In the rows, zero is written as 100.
Where one turn sends some rows of the set: a few examples, then the rows asked
J649: [84,83,115,90,102,98,120,92,92,121,114,96,90,104,131,108,105,128,91,111]
J504: [98,101,102,99,104,113,104,70,81,115,86,98,79,97,55,102,116,108,91,104]
J248: [97,84,123,92,100,114,119,83,71,103,85,121,80,94,93,109,114,99,103,107]
J731: [101,93,93,86,98,111,103,62,78,140,77,110,75,104,95,122,111,103,100,104]
J983: [110,102,111,94,85,99,60,83,90,122,96,108,90,101,91,116,132,107,98,116]
J847: [87,88,112,93,89,124,72,100,79,108,100,100,84,111,94,113,127,122,86,118]
J287: [118,98,87,77,100,101,96,81,104,140,103,114,81,92,120,118,93,116,97,100]
J930: [100,87,98,107,94,143,112,91,105,124,123,109,82,102,92,109,125,109,99,94]
J949: [102,106,115,89,106,62,92,81,96,120,103,111,93,99,102,90,104,112,98,103]
J414: [94,80,96,108,80,72,118,85,82,121,132,105,88,105,96,103,120,113,92,116]
J644: [103,92,106,99,100,141,115,67,93,111,84,106,87,123,93,104,115,117,96,106]
J342: [74,88,96,83,98,85,101,92,94,124,102,97,90,111,87,92,122,141,102,109]
J67: [109,103,105,102,106,119,87,81,104,118,115,127,94,90,103,117,97,89,88,88]
J167: [116,116,129,105,93,93,104,102,101,109,106,109,87,98,103,102,86,120,93,103]
J108: [115,105,95,107,99,56,96,77,82,111,94,110,79,94,95,103,109,117,92,105]
J792: [93,104,99,98,81,122,89,83,71,105,124,111,75,100,84,111,132,125,114,96]
J735: [107,97,63,106,109,104,103,63,97,123,105,95,80,105,104,103,107,130,71,108]
J989: [98,83,100,111,100,96,116,85,81,119,100,114,81,97,138,116,109,129,82,111]
J371: [108,93,105,90,117,102,109,79,110,98,120,103,94,109,99,69,112,117,91,105]
J674: [123,96,114,94,83,114,85,79,96,99,112,112,87,105,99,97,129,92,101,124]
J558: [104,80,102,117,116,73,94,96,96,102,88,113,85,92,90,116,114,119,89,97]
J415: [117,86,93,127,106,89,108,78,119,96,99,107,92,103,85,104,118,117,92,106]
J121: [100,100,98,99,78,105,104,92,86,144,111,94,68,108,91,131,112,105,110,94]
J425: [102,66,84,100,97,89,107,75,95,126,129,112,101,99,108,111,133,121,92,107]
J443: [97,94,109,90,88,120,84,91,74,116,112,95,72,104,113,121,103,98,76,123]
J709: [95,94,99,108,89,73,104,91,77,106,125,101,83,129,88,89,100,119,81,109]
J387: [95,74,81,110,100,100,122,90,93,113,98,112,63,122,117,107,96,113,87,114]
J784: [96,105,85,85,99,112,77,85,97,104,102,114,89,111,66,106,98,106,102,88]
J675: [102,96,84,86,115,98,105,67,105,137,120,82,84,103,109,99,104,118,79,105]
J236: [96,98,118,92,80,105,103,106,81,95,104,111,81,119,91,116,98,106,116,94]
J776: [90,80,85,103,94,90,111,92,81,109,94,108,78,106,89,95,134,145,99,111]
J209: [87,70,81,104,113,87,101,102,83,113,87,111,65,109,94,111,108,125,87,101]
J211: [114,90,76,121,97,93,117,68,116,117,103,104,77,116,105,108,101,108,87,114]
J885: [114,111,125,111,103,111,106,65,87,117,86,103,88,102,96,118,97,98,85,102]
J974: [112,97,87,86,86,123,87,73,90,114,119,92,69,108,91,101,116,92,86,127]
J410: [98,113,82,97,91,131,78,66,79,120,125,110,74,104,96,116,113,118,97,93]
J73: [118,95,98,112,108,98,114,78,96,77,108,111,89,106,103,83,106,123,83,109]
J629: [106,122,103,101,81,101,79,71,72,110,122,110,76,96,89,119,111,108,108,94]
J613: [96,105,90,90,91,90,101,97,96,134,107,95,74,83,67,104,106,128,95,107]
J670: [97,77,106,82,94,117,123,107,97,107,113,118,81,83,105,100,111,126,105,111]
J297: [105,114,107,103,87,129,89,74,79,88,129,117,82,107,99,105,107,112,103,97]
J824: [109,73,89,98,116,98,87,76,95,112,120,116,107,114,117,106,116,126,79,93]
J283: [98,104,109,102,86,123,89,80,69,115,124,121,76,94,117,125,117,114,104,94]
J977: [106,92,93,102,111,85,81,84,84,106,117,107,95,132,102,95,96,124,72,93]
J829: [114,102,88,87,101,125,98,89,115,111,103,104,87,120,88,87,103,139,97,100]

J342 goes to J649
J73 goes to J108
J121 goes to J930
Now find these:
J287 goes to J829
J387 goes to J211
J629 goes to J792
J443 goes to J974
J885 goes to J504
J414 goes to J425

Where one turn sends some rows of the set: a few examples, then the rows asked
J163: [105,99,120,100,111,99,120,114,83,84,130,107,126,93,90,96,102,115,129,103,100,109,84,119,77,94,144,91,90,106,78,96,95,115,74]
J624: [132,104,106,101,113,116,124,105,74,104,99,153,103,113,119,93,97,113,109,83,129,113,91,104,80,60,95,109,123,75,95,121,101,122,86]
J450: [92,112,111,93,123,116,104,93,69,111,116,149,101,93,113,102,94,112,108,97,116,127,80,103,90,60,92,109,90,93,125,116,82,124,93]
J179: [104,106,134,95,122,81,126,109,87,109,131,134,117,83,90,91,106,132,126,109,111,129,67,127,93,92,102,106,83,83,103,97,89,116,97]
J80: [91,92,107,117,99,91,121,104,89,62,116,111,106,94,93,90,100,92,124,112,108,97,89,102,83,91,134,82,79,106,81,91,114,110,86]
J117: [115,101,130,89,108,95,134,106,79,101,113,123,119,85,80,91,119,117,125,114,90,105,68,111,84,85,120,114,72,83,82,88,97,123,93]
J181: [116,123,138,108,99,91,144,105,83,93,107,135,106,111,80,89,122,124,124,87,102,83,84,110,78,82,123,114,111,91,68,95,102,130,86]
J665: [93,107,111,104,118,103,107,89,71,102,115,148,90,85,115,96,89,109,96,97,131,129,81,104,96,64,81,105,90,93,126,114,98,115,96]
J501: [83,104,98,107,117,110,102,90,76,90,113,143,93,93,121,100,84,97,104,97,126,125,90,97,94,63,96,96,93,101,126,117,94,117,95]
J631: [106,118,130,128,91,81,140,100,88,71,109,130,92,111,85,85,112,111,116,87,120,80,93,106,80,87,121,99,112,101,69,95,121,119,85]
J71: [83,115,109,102,124,118,94,94,67,103,123,146,98,97,113,105,90,108,110,94,125,123,85,103,81,62,97,96,90,104,124,117,85,121,83]
J673: [75,95,104,123,112,82,113,104,100,65,124,125,101,96,104,90,89,96,128,112,120,114,89,108,93,92,119,75,84,102,106,100,104,107,99]
J5: [77,112,120,101,125,101,105,112,87,93,133,133,117,106,90,100,104,113,146,109,104,110,79,115,73,86,127,84,78,101,103,100,78,122,85]
J266: [98,104,124,88,121,92,127,108,91,107,118,138,119,92,92,94,111,120,135,116,93,121,69,115,94,84,110,110,77,78,105,96,79,125,107]
J399: [103,115,122,123,91,88,141,100,92,69,100,130,95,115,90,87,113,104,121,90,108,77,95,99,83,83,128,100,111,98,70,96,114,124,92]
J149: [123,113,111,109,116,119,112,107,68,102,110,154,100,120,113,96,96,114,114,79,138,106,92,107,66,60,98,97,119,86,94,120,103,120,71]
J260: [82,111,108,111,118,108,98,89,70,95,120,146,88,92,114,99,87,102,102,96,134,122,86,100,87,62,89,94,88,102,126,115,98,114,88]
J589: [87,108,104,101,123,115,99,96,73,99,123,139,103,94,121,103,84,108,107,92,124,132,89,105,89,67,103,97,101,104,124,121,84,118,85]
J52: [97,109,113,96,123,110,107,95,71,109,121,143,102,87,117,101,89,116,101,93,123,136,81,109,94,66,92,108,99,95,124,118,86,118,90]
J764: [100,108,127,100,112,102,114,111,75,90,130,116,121,97,80,96,110,114,134,106,101,98,78,115,67,88,137,91,77,105,79,92,95,119,72]
J409: [129,112,113,103,113,117,119,104,67,109,101,160,98,115,111,94,103,115,111,84,132,106,86,104,71,56,89,108,113,75,96,118,104,123,82]
J992: [122,107,101,104,115,124,115,107,74,98,102,151,104,122,120,97,95,108,117,81,128,107,96,102,71,59,106,99,123,83,94,123,97,124,78]
J584: [107,117,125,116,98,93,139,107,90,77,110,125,108,117,90,91,112,114,125,84,105,85,95,108,79,87,138,101,121,103,67,100,103,126,82]
J424: [120,117,133,109,98,88,148,106,89,89,108,128,110,108,88,88,115,124,119,85,103,92,88,113,86,87,128,114,121,93,68,99,103,126,87]
J681: [128,102,104,113,107,108,124,101,76,94,97,154,92,111,120,89,94,107,103,85,140,110,93,101,82,61,88,103,119,77,97,119,114,116,88]
J264: [122,107,105,110,108,114,121,99,72,97,93,161,89,116,114,91,100,103,109,89,134,100,89,95,76,55,86,104,108,74,98,116,112,122,89]
J281: [111,94,125,113,96,75,135,97,83,79,112,121,99,77,84,81,109,106,109,115,116,103,74,109,93,90,105,101,70,88,84,85,126,108,97]
J627: [113,117,130,115,91,85,149,98,89,82,96,137,96,109,84,85,121,112,118,92,104,80,86,102,87,81,116,114,106,87,71,93,113,128,98]
J513: [122,98,132,92,107,86,136,107,81,99,121,116,122,78,85,88,112,125,117,109,100,115,71,121,90,93,119,112,83,87,80,90,103,116,89]
J154: [115,107,98,114,109,120,114,102,74,89,97,155,92,123,118,94,95,98,114,86,134,99,96,95,71,57,100,94,114,84,97,120,108,121,82]
J358: [90,105,104,99,117,109,109,88,74,100,108,148,92,90,118,98,91,102,102,101,121,126,82,96,98,60,86,108,88,91,127,114,92,121,102]
J87: [92,102,126,113,110,71,125,97,91,88,118,141,93,83,89,83,105,111,118,118,124,114,70,111,96,87,86,97,66,82,108,91,113,110,110]
J608: [92,101,119,121,101,88,115,102,81,68,124,116,100,93,83,89,103,98,123,110,119,92,84,107,73,89,125,80,71,108,82,88,120,108,79]
J429: [91,92,111,107,108,77,132,99,101,82,106,136,100,86,100,85,102,101,122,121,108,117,75,104,106,86,99,101,74,79,108,94,104,114,120]
J922: [118,115,133,118,91,78,151,100,90,82,103,131,97,103,87,83,115,118,111,89,113,88,88,109,90,87,115,112,114,90,70,94,117,122,94]
J20: [106,91,115,108,95,83,136,97,88,76,102,122,101,83,88,84,111,97,116,120,101,98,76,99,94,85,112,104,68,85,85,86,118,116,106]
J468: [86,106,120,106,125,92,110,114,92,90,141,123,121,97,98,98,93,120,137,103,113,125,83,126,83,96,127,82,93,105,101,104,83,112,81]
J598: [106,124,134,119,98,92,135,105,83,82,115,130,103,116,83,91,115,119,125,83,112,80,91,111,72,86,130,100,113,104,67,97,106,125,76]
J771: [119,107,104,118,110,113,113,103,73,90,106,152,92,117,118,93,91,106,109,81,145,105,96,103,72,61,95,91,119,87,96,120,114,115,76]
J962: [69,107,115,124,113,85,106,101,91,73,125,136,93,100,90,91,99,97,132,114,126,101,82,106,78,86,109,74,67,102,106,94,106,111,93]

J771 goes to J681
J358 goes to J450
Now find these:
J962 goes to J87
J117 goes to J764
J627 goes to J181

Where one turn sends some rows of the set: a few examples, then the rows asked
J818: [85,85,103,89,113,112,105,93,96,80,96,93,104,88,93,91,102,87,126,91]
J987: [105,117,65,114,81,107,134,80,97,107,121,106,105,90,106,113,121,89,107,98]
J767: [132,122,92,100,87,141,124,88,95,87,120,107,97,101,113,105,110,99,103,101]
J837: [87,96,115,104,109,102,101,94,100,101,104,116,79,85,86,94,95,113,100,119]
J191: [112,100,79,126,73,116,113,91,95,89,123,89,78,110,93,117,129,107,106,99]
J883: [106,120,95,124,80,97,126,104,90,81,124,98,110,82,101,114,133,111,98,86]
J976: [128,124,94,92,83,128,128,83,110,85,122,110,103,99,110,114,117,96,113,112]
J769: [122,105,95,111,98,140,120,90,94,79,121,102,96,103,108,135,114,114,100,97]
J728: [117,105,96,105,92,147,122,92,97,80,123,107,106,102,101,118,122,115,91,88]
J72: [117,108,89,113,92,145,124,92,94,97,127,103,101,110,98,126,110,110,102,86]
J761: [86,113,116,98,118,90,101,87,92,97,90,113,76,84,86,101,114,90,109,107]
J566: [81,94,105,93,122,102,97,82,97,90,95,107,103,92,67,109,125,92,116,96]
J680: [77,90,107,88,106,114,108,77,102,95,103,96,112,92,77,87,103,96,121,97]
J783: [79,98,113,98,126,102,107,83,107,82,101,87,97,92,73,105,109,94,115,87]
J748: [76,89,104,92,113,119,97,82,95,95,102,100,115,86,80,98,108,85,121,97]
J30: [118,104,94,100,110,100,96,101,118,94,79,105,102,83,76,90,103,94,101,92]
J232: [106,111,84,120,117,97,96,96,101,100,77,104,111,82,75,100,112,98,113,100]
J944: [84,89,101,92,123,123,117,86,97,105,111,91,103,87,76,97,107,94,129,92]
J368: [111,113,104,109,112,104,100,92,100,103,79,96,111,83,74,91,92,106,101,92]
J433: [103,111,105,100,117,101,98,94,89,107,69,101,104,97,75,103,120,91,110,106]
J816: [107,118,86,119,79,97,125,99,86,87,122,96,109,76,94,121,134,110,96,88]
J866: [81,89,112,100,109,106,109,106,104,104,87,118,84,89,99,98,107,105,92,107]
J169: [112,123,108,107,82,125,126,89,114,85,137,110,94,97,95,112,122,111,94,78]
J917: [128,130,96,103,85,126,129,96,98,95,131,111,103,94,109,109,107,100,113,103]
J986: [80,99,119,105,107,107,92,93,101,105,100,117,76,84,87,97,106,100,94,113]
J382: [106,120,94,117,77,99,125,99,86,83,125,90,109,81,93,119,138,107,94,92]
J540: [109,105,95,105,126,104,101,100,109,105,80,98,106,98,70,109,105,100,108,113]
J862: [113,127,107,104,88,126,130,81,115,82,119,107,101,91,106,119,124,108,86,77]
J336: [113,117,108,106,109,105,87,98,100,102,80,101,112,80,75,92,105,92,103,99]
J219: [112,106,79,121,74,114,115,88,89,93,121,83,80,104,89,121,130,103,98,103]
J141: [103,118,68,110,81,106,133,81,90,106,125,101,102,84,101,119,125,88,102,104]
J808: [70,95,96,108,110,106,103,77,97,88,96,91,96,91,82,94,117,88,127,88]
J919: [88,100,122,105,114,109,113,101,108,112,106,107,69,84,82,94,111,112,100,106]
J77: [103,117,67,109,75,108,131,79,91,106,123,99,97,87,101,115,123,88,106,96]
J15: [131,129,91,95,88,130,128,85,101,83,117,111,100,93,104,114,114,95,113,118]
J45: [110,104,82,120,69,112,115,95,87,92,121,86,81,101,92,119,133,108,103,105]
J488: [121,117,106,103,117,106,110,107,107,109,89,95,107,76,70,89,108,102,113,97]
J347: [114,106,96,111,99,147,124,85,88,78,112,100,97,102,98,134,117,113,98,93]
J246: [109,128,109,99,84,125,133,79,116,78,118,113,96,87,96,114,129,107,86,86]
J220: [81,114,122,97,115,94,116,97,106,104,92,105,87,91,93,95,108,97,106,119]
J799: [118,124,98,99,89,130,126,84,110,79,131,118,98,85,106,107,117,105,88,85]
J290: [78,106,111,114,103,93,105,103,101,101,89,114,83,88,93,91,122,106,107,118]

J986 goes to J748
J987 goes to J883
J488 goes to J919
Now find these:
J219 goes to J141
J767 goes to J799
J30 goes to J866
J862 goes to J769
J290 goes to J808
J77 goes to J816
J566 goes to J433
J246 goes to J347
J837 goes to J680
J917 goes to J169
J220 goes to J783

Where one turn sends some rows of the set: a few examples, then the rows asked
J492: [116,66,88,107,126,110,91,112,96,117,80,104,109,96,109,87,117,109,110,99,91,96,104,91,91,107,95,94,91,97]
J230: [102,89,87,113,63,104,96,87,86,122,100,80,107,87,105,108,107,94,94,109,109,133,95,102,112,99,88,81,93,109]
J64: [112,72,91,111,133,113,85,116,92,112,81,95,109,91,96,91,113,108,109,100,98,95,103,87,92,103,89,96,88,96]
J630: [123,100,92,100,92,103,95,79,100,108,94,111,107,104,82,122,81,88,102,87,96,84,82,78,109,84,87,101,126,106]
J787: [111,98,106,104,112,107,81,118,100,108,109,86,97,96,69,116,94,105,97,83,104,103,74,72,124,74,106,95,108,92]
J994: [107,85,85,114,69,103,99,82,91,124,101,82,105,90,98,111,98,95,88,104,100,130,91,105,116,96,78,87,97,111]
J251: [101,93,105,99,62,99,86,71,86,108,103,93,115,96,116,92,110,101,109,110,104,113,91,95,120,100,83,104,128,105]
J900: [93,79,126,65,88,87,102,107,94,91,101,105,106,112,107,92,101,98,97,98,106,109,106,102,118,101,128,113,103,105]
J136: [84,77,119,73,79,104,68,94,82,83,106,99,100,131,103,99,91,100,110,88,106,106,86,101,115,104,95,104,100,97]
J271: [109,115,89,91,104,98,107,123,86,95,85,96,90,98,105,105,118,121,85,107,94,88,112,91,91,107,116,93,93,95]
J689: [82,76,121,73,82,108,74,103,83,90,110,93,100,130,103,104,97,112,107,95,106,107,88,100,123,107,97,103,107,100]
J777: [112,72,99,110,138,105,78,124,93,113,89,95,97,91,79,92,110,107,102,98,103,100,90,80,105,89,92,97,95,97]
J268: [113,94,112,77,89,106,91,93,100,115,77,129,112,99,99,101,85,84,113,79,105,101,89,97,102,65,103,98,83,101]
J407: [114,75,91,109,100,110,79,98,97,135,98,95,94,90,85,101,124,127,107,98,94,117,112,88,105,101,93,85,105,87]
J721: [89,131,106,94,99,88,121,121,78,100,100,107,103,95,109,112,95,105,95,92,82,109,96,85,96,85,104,114,90,101]
J891: [106,123,112,98,97,101,89,131,87,114,89,99,104,100,119,115,87,96,90,94,107,111,83,81,108,65,96,94,85,92]
J116: [92,75,123,70,84,106,71,87,88,85,95,113,100,117,103,105,87,95,118,78,106,105,94,100,115,85,97,99,90,97]
J213: [119,92,79,116,74,96,100,72,92,114,93,89,100,93,94,121,89,95,87,97,101,117,82,100,113,93,80,94,114,110]
J38: [95,117,96,90,98,85,124,112,82,92,110,108,106,104,96,113,105,108,99,93,76,107,101,88,94,98,117,123,88,105]
J766: [102,115,98,85,97,88,125,105,81,93,114,105,105,107,89,108,117,105,100,97,78,101,101,88,92,107,115,121,95,105]

J136 goes to J994
J213 goes to J777
J407 goes to J271
Now find these:
J492 goes to J766
J268 goes to J630

Where one turn sends some rows of the set: a few examples, then the rows asked
J217: [82,81,127,111,103,78,116,99,122,124,85,89]
J49: [116,97,104,115,90,109,116,76,93,108,101,110]
J585: [120,73,106,121,99,101,107,82,121,123,105,101]
J469: [99,94,128,100,59,69,123,86,102,124,89,97]
J322: [107,65,115,128,88,70,117,82,112,145,89,92]
J638: [106,78,118,99,86,65,107,103,85,111,119,124]
J901: [87,71,94,108,92,75,119,110,94,139,97,96]
J279: [97,85,116,105,73,52,113,86,102,129,84,85]
J720: [102,78,119,113,110,94,114,92,64,125,89,101]
J923: [101,85,114,84,107,66,114,75,88,101,95,102]
J282: [101,69,117,102,68,110,113,95,95,120,109,100]
J435: [101,63,119,126,87,93,122,76,100,91,96,102]
J590: [118,74,97,122,97,78,95,92,119,110,109,106]
J661: [103,94,126,114,100,88,110,92,65,105,89,114]
J385: [106,94,127,102,91,61,93,103,81,110,87,96]

J661 goes to J585
J385 goes to J49
J435 goes to J217
Now find these:
J638 goes to J282
J590 goes to J469

